Each row is where one point has got to under a steady rotation. How many steps took it there?
The counts run from 0 to 686.
[ -6 -16  -7  17 -27   6  -8  24  27  -3  19  33   7  45   3  12 -26  11
  -1  -8   2  -1  14  26  10  -2  -4 -24   6  -5  11   4  -1   4  -2   0
   5  15   2  -2  13  15 -17 -18  -5 -13  11 -22  -9   7  10   0  -4 -12
 -11 -24 -13  15 -16 -14  -1  12] : 489
[ -2  20   4   3 -29 -10 -11  11  16  13  17  10  10  17 -16  -2 -13 -21
  -8  -9  -1 -15  17   2  29 -25  13  11  -4  23   7 -23   4  11   3   4
  43   0  -2   6   1   7   0  13   6 -30  16 -10  -6   7  -5   1   2  -5
  26 -22 -26  -7  -4 -15 -18  -8] : 71
[ 27   9 -14  20 -28  -2  -2   7  28 -10  22  17  15  16 -23 -12   1 -22
  -7  -1  -3 -11 -19   8   2 -40  -3  -9  12  -2  18 -16  14   3  17   5
  29   6 -21   8  -7  -3   3 -10   1 -12 -10 -18  -2 -10  -2 -24  -3 -31
  -2   6   6  -3 -10   7   8  -3] : 289
[  1  -3 -22  13 -28  -3   4   8  12 -26   1   8  25  23 -18  -3  -9  10
 -15  10 -11  10  18  -5  -6  -4  28  -6  19  11  10   7  25  11   5  14
   9  -1   6   7  13   4 -15 -18 -16 -30   3 -18   9  14   8 -16 -15 -28
 -19   2  -2  21 -11   6 -20  19] : 673
[ 20  15 -22  22 -26  -1   4  24  27   4  27  10  19  13 -23  -2   6 -28
   7   4  -9  -9 -15   8  12 -27  -1  -3  18  -9  26  -7   2  -3   9  -6
  26   6 -22   3   2   0  -4  -9   4  -6   5 -15  -5 -10   1 -23   8 -29
 -19  -1   2   9 -15  -3   1   2] : 291
[ 10  17  -4  20 -21 -20   1  25  24  14  12   2  12  10  -9 -24  -8 -13
  -8 -10 -15 -18   3 -15  13 -38  12   9   7  -8   3 -25  19  -7   7  -1
  17   4 -19  24 -18 -11   1  -2  -2 -13  21  -8  -1 -13  -1 -16 -36  -7
   7   0 -11  -3 -17  12   9  -6] : 521
[ 13  -3 -20  12 -23 -11 -17  21  31 -12  12   8  20  29 -12   5  -8 -15
 -16  -3  -9   8  25  -5  27  -1   2   2   7  16  13 -17  10 -32   5  -2
   4  30 -13   1  12   6   1 -21   1 -20  -3  -3  -6   4  -5   1  14 -28
 -12 -19   4  13   0  -2  -9   9] : 559
[ -5  15 -24  22  -2  -1   2  30  23  12  13  27  15  33   3  -7 -12 -11
   0  -1  -9 -12   1  12  17 -21  14  -4   1 -20 -12  -1  -4 -18  11 -20
  14  11 -14  21   6   6  23 -19   4   4  20 -16  -3 -25  -3 -18 -19 -22
   7 -11  -8  10 -13   6  15   7] : 31
[-13  14 -22  -1 -37  -3  10  17  -1   4 -11  18  26  31 -21 -17 -25  -7
  22 -10 -18   2  11  -2  11 -10  18  11  22 -18 -11   0  15  -5   5   5
   9  -1 -16  22   0  10 -10  -2 -26   0  10 -13  -3   4  -5  -2 -23 -20
  -6   3 -20   4  -5  15 -16   6] : 95
[ -9  -1 -18  30 -17   0 -16   7  34  -4  13  17  12  22 -14  -7  -3 -13
 -27  18  -8   1  14  10  13 -29   3 -11  -7   8  25 -17   5  13  -3  10
  27   8   9 -14  22  11   0 -15   6 -25  -4 -16   4  -8 -13  -6  10 -12
   7 -20  -3  13  -6 -25  -5   8] : 229
[ 14   9   1  17 -26 -12  -3  26  30  18  10  -7  16  16   0   7   0  -8
  -3  -5  -5  -7   0   4  28  -9  16   3  11  -4  29  -9  -2   5   6   3
  35   2  10  -1  13  -2   4  -5  19 -18  17  -4  -8   5  19  -7  11 -15
 -11 -18 -10  -1 -34 -22 -15  11] : 630
[-13   5 -20  24 -20  -5   2  11  11  -1   3  15  18  24 -20 -16  -9 -13
 -34   3 -22   3  15  -2  -1 -24   4   6  11  -1  10 -17  30   1   5   0
   6  12  -3  14  -5  -5 -10   1 -21 -14   3  -6   0 -17 -14 -22 -14 -30
  33  -3 -12  -1 -11   1   1  -7] : 341
[  3  20 -20   8 -32  -2  -3  41  13  -8  21   3  15  20 -18  14   0 -17
  -5  -2 -26   0  13  -1  25 -15  21   9   9  19  -5  -8   5   5  17   5
  19   0 -10  13   5   2 -12  -3  -9 -36  12  -4  13  -2  10   9  -8 -21
   5  -5 -23   8   0   6 -20 -12] : 173
[ -4  18   9  14 -15 -16   0  14  17   9  -7  12  17  16   0 -16  -6  11
   0  -2  -4 -10  -1   7   8 -27  34   2  10 -12  11  -4   5  16  -2   8
  42 -13   7  11  17   0  22  -6   7 -17  33 -16   9  -4  16 -12 -24   1
   0  -4  -4   1 -36 -13 -15   8] : 528
[ -5  11 -10  25  -8  -7   2   1  18   3   8  32  20  15   0 -19 -17   1
 -12  11  10  -9   3   0 -14 -20  12 -19   3  -6   9   4  10  17  -7 -12
  29  -4  -6   5  -1   0  -2  -3   2  -3  23 -32 -11  -7  -1 -48 -24 -12
   6 -14  -1  20 -21  -7  -1  13] : 22
[  8   4   0  13 -28 -17  -8  17  24   8 -16  16  19  15   2  -9 -16   0
  18 -16 -12 -11  12  -4  15 -23  27   8  -4 -12   8 -22  10 -20  -4   8
  21  -6 -13   8  14   2  23 -24  11  -3  -2 -17   7  14   2  11 -22 -10
 -34  -3   1  14  -8  13  -1  24] : 208
[ 16  -3  -7   3  -5  -4   2  20  26  -3   8 -13  19  27  -9  -9 -16   1
  -3  -6 -25 -11   8   7  23 -34   8  -1  -8  25  16 -27  23  -9   4   9
  21  -1  -5   8  21   4  13  -7  -1 -28  -5   1   3  14   7  29  -8 -23
   0 -10  -7  -5  -7  12 -14  23] : 53
[ 10  15 -10  19 -34   3 -12  24  17  -3   0   7  14  23  -5   6  -5  -8
  -4   5 -25 -15 -14  20  13 -38  25  -4  -9   4   3  -8  -3   7  19  13
  33 -16  -1   5   7  -6  12 -10  15 -27  -9  -8  10   3  11  12  -6 -26
  -3 -22  -3  -2  -5   1  11  20] : 615
[ -8  10 -26  28 -22  -4  11  18  13   1   6  15  23  28 -22  -6  -3 -12
 -30   7 -21   4  10   2  -2 -13   7   3  20 -10  14  -6  24  -3   7  -4
   6  16   0  10  -3  -3 -12   1 -15  -8   8 -11   0 -21 -11 -30 -10 -31
  25  -7 -16   3 -16  -2   3  -6] : 342
[  0  -5  -7   8 -21  -3  -3  -6  20  -8 -22  12  17  49  -9 -23 -21  -4
  -5 -13  -5   5   2  18   9 -28 -15  -2  -4  -4  14 -18   8 -14  12  -6
  27  14  -9  10   9  15   9 -15  -4 -10 -15 -13   2   2   9  -5  -3 -36
   8 -22   3 -10  -9   3   1  21] : 548
[ 11  -4  -7   8 -13   1   3  11  19   0   7  -4  10  37 -18 -14 -14  -9
 -20  -9 -20 -13   1  11  20 -39 -12  -8  -2  23  10 -24  26  -9   8   6
  27   4  -4   9   9   5  11   5  -1 -28 -10   4  -3   6   0  11   0 -29
  22 -19  -5 -15  -7  12  -3  14] : 55
[ 13   3   0   6 -27  -1 -13   7  34  -5   8  17  12  14 -13  -9 -25   6
   3  -6  -6  -7  17  10   7 -20  15  11   2  -8  26 -23  12 -12  -7  28
  19  16  10  -5  11  -7  -4 -35 -13 -26 -12 -10  -1  13  -7   9  12 -15
  -1 -19   6  13  10 -13   4  18] : 555
[ -9  -3 -28  10 -27  -9  -3  29  21  -7   3  19  21  36 -15  -4 -17  -9
   4  -3 -20  13  34  -2  19  -5   2   3  14  -5   1 -10  11 -24   0  -6
  -8  25 -19  14   9  15 -14 -17 -22  -6   5 -12  -3  -7  -5   7 -12 -21
 -14  -3 -10  18   0   4 -13   0] : 663
[ 11  -2 -24   3   0  -5   1   4  33  -9  15  -7  21  12 -16 -13  -4  -2
  -8  12  -5   7  21 -19  20 -18  17   5   7  24  32  -9  19  10   6  14
  26  15  -1  11  18  16 -11 -13 -14 -27   5 -19  -3  18 -16  -5  -7 -13
  -5   2  -8  17  -5 -10 -28  12] : 233
[  6   4  -6  15 -29 -17 -11   8  23   4 -17  20  14  18  -4 -13 -14  -2
   7 -18 -13 -10  12   0  24 -28  26   5  -7  -3  -2 -29   8 -23  -4   7
  20  -6 -12   8  14   3  27 -21   6  -4  -7 -15   9   7  -4  10 -19  -8
 -22  -9   4   8  -2  18   4  26] : 209
[ -4  -1 -13   9 -26   0   2  -3  23  -8 -20  15  23  47 -19 -19 -18  -8
  -3  -7  -4   8   0  18   3 -27 -17  -7   0  -7  17  -9   8 -18   8 -10
  26   9  -8   4   8  17   5 -11  -5  -2 -19 -11  -9   4   9  -9   6 -35
   5 -25   4  -2 -13  -2  -5  21] : 549
[ 10  15  -5  13 -17 -12  -5  19   8  -4  15  39  22  18 -13  -6 -28   7
  -3  -2  -9 -15   6  13 -24 -27  20  -7   2  -4   5  -4  34  -7  -2  22
  -2  -4 -17  10   6 -21   7 -13 -15 -27   8 -19   5   3 -10  -8 -16 -20
  11  -2   8   3   7   4   8  13] : 271
[  4  16  -1  22 -25 -10  -7  20  24  -3   7   7  20   3  12  -4 -10   7
 -17   2 -20  -6  22   5  -5 -17  38   4  12  -8  21 -16   3  25   0   5
  21   3   9   4   0  -9 -18 -19  -5 -24  20 -21  11 -15  15  -8 -27 -20
   6   4 -13  21 -13 -12  -3   1] : 347
[  2  16   4   2 -24 -14  -8   6  23  24  13  19  11  16 -15 -21 -27 -19
   9  -6   8 -15   8   3  28 -24   7  18  10 -16  19 -19   6  -2   2  -2
  32  21  -5  10   0   1   3  -8  -4 -12  15 -15 -11   1 -21 -13   7  -2
  26 -19 -12 -10  -2 -26   1  -9] : 642
[ 26   0  13   7 -13  -3  11  -1  33   3  14  19  11   9  -7  -8 -11   2
 -11 -30  -2 -15   7   3  22 -16  19  18  15  -7  27 -38  13  -3  -9  -3
  45  17  -1  11   6  -2   6 -22  -7   6   3 -18   4  -1   7  -6 -16 -20
   7  15 -11  11 -12   9  -1   1] : 468
[  4  10 -14  20  -1  -3   9  22  32  26  12   6  17  19  10  -8 -15 -12
   0  -3   0  -9   8  -1  35  -4   4  -2   8  -9  18 -10  -3 -14   3 -29
  29  18  -3  10   4   5   9  -4   9   8  19  -9 -18  -2   2 -18   3 -20
   3 -22 -14  10 -23 -10   2  13] : 136
[ -8  15  -9  20 -42  -5  -2  21   3   4   2  11  14  19 -12   6   0 -12
 -19   1 -19 -10   3  -3   9 -24  28  -1  -3  12  -2 -11  13  20   8  16
  32 -24   4   4  -7  -6  -6  13   7 -29   5 -10   7   8   2 -10 -21 -16
   5 -19 -20   2 -18   9   1   2] : 511
[-24   6 -18  11 -24   0   9  29  12   6  -3   6  11  36  -8  -8 -14  -4
  14   6  -9   8  18  -3  18 -11   6  -4  11  -8   1   9 -10  10  -1 -11
  23 -11  -2  19   7  28  -7  -1  -4 -17  32 -12  -2  -2  17 -10 -17   1
  -2 -17 -25  14 -24 -14 -21  11] : 422
[ 15  -2   6  11 -19 -23  -8  -1  33   5   4  18   9  22  -8 -11  -6  -5
 -18  -9  13  -3  13 -11   2 -30 -13  -5 -11  19  33 -22  16 -11  -5   1
  35   3 -19   1   9   8  13   1  13 -27   8 -23  -5   4   3 -23  -2   2
  -1 -13   7  -6 -20 -10  -7   9] : 635
[ -8  -6  13   3 -37 -16 -10  -2  25   4 -18  26   8  35  -1 -10 -26   2
  -5 -28  -1   3  26   7  24 -22   6  11  -2  -1   8 -29   5 -10  -5  -4
  30  14  -9  16  10  18   5  -6  -6  -4   7 -20   7   4   7   9 -23  -2
   9  -8 -21  -4 -11   2 -13   0] : 650
[  1   0 -22  22  -8  11  12  24  28  12  22   4  10  27 -16  -6  -6 -13
 -17  -3 -10   6  16  -7  26  -6  -9   1  13  -2  30 -14   4   0  -4 -16
  23  18   5  10  -5   9 -19  -8 -14  -7  11  -8 -17 -10  -1 -19   3 -21
  20 -15 -20  14 -15 -13  -2  -8] : 239
[ 20  14 -16  13 -16 -23   2  25  15   5  21  -2  28  -1 -11 -13  -2  -5
   2   7  -9  -7   8 -22   4 -20  28  12  15   0  20  -1  28   1   9  15
  13  -4 -18  23   0  -9  -4   0  -4 -23  28 -11  -5  12 -13 -21 -26  -2
 -14   5  -2   7 -21   3  -9   5] : 518
[ 15  11 -10  14   2  -7   1  11  36  16  21   8   7  22   4 -22 -16 -15
 -12 -10   2 -18   1  -5  33 -16  -4   4   0  -5  11 -21   9 -21   7 -20
  25  27 -13  14  -8   0   8 -11   6   4  14  -9 -18  -5  -7 -26  -2 -22
  16 -16 -11   6 -14  -3  14   3] : 134
[-20  15 -11   5 -38  -1   9  15   4   8 -14  14  19  29 -23 -21 -28  -5
  21  -9 -22  -1  10   4  11 -15  22  14  24 -24 -11  -3  14  -1   5   7
  10  -3  -6  19  -4   5 -10  -5 -27  -1   9 -13   0  -1  -1  -1 -16 -25
   4  -4 -22   2  -3  11  -7   5] : 96
[ -1  21 -31  18 -34  -5   2  17   9   1  19   9  27  10 -19  -3  -6 -22
  -7  15  -4   1  21 -17   5   4  16   1  11   5  10   5  16   8   3  -1
  15   6  -7  -1  -8  -1 -24   0  -5 -17  14 -16 -18   6 -16 -34   5 -30
  -5 -18 -14  23  -5  -3 -12   1] : 7
[  7  10  -2   1 -11 -13   3  35  16   1   7  20  20  25  10  10 -29  22
   0 -21  -7  -2  23   1  14   7  28   4  14  -2  -5   3  15 -13   3   2
   3  14  -4  32   5  -1   0 -16 -13 -20  33 -13  -8  12  14   3 -27  -9
   3  -8 -15  10 -11   6  -9   9] : 259
[-20  15  -8   9 -40   0   6  17   5   8  -8  21  14  27 -18 -24 -36  -1
  18  -5 -22  -8   9  14   5 -24  20   5  17 -32 -14 -10  10   1   4   8
   8  -5  -2  14  -4   0  -8 -13 -26  -5   6 -12   5  -7   1  -2 -19 -27
  10  -8 -17   4  -3   4   2   3] : 97
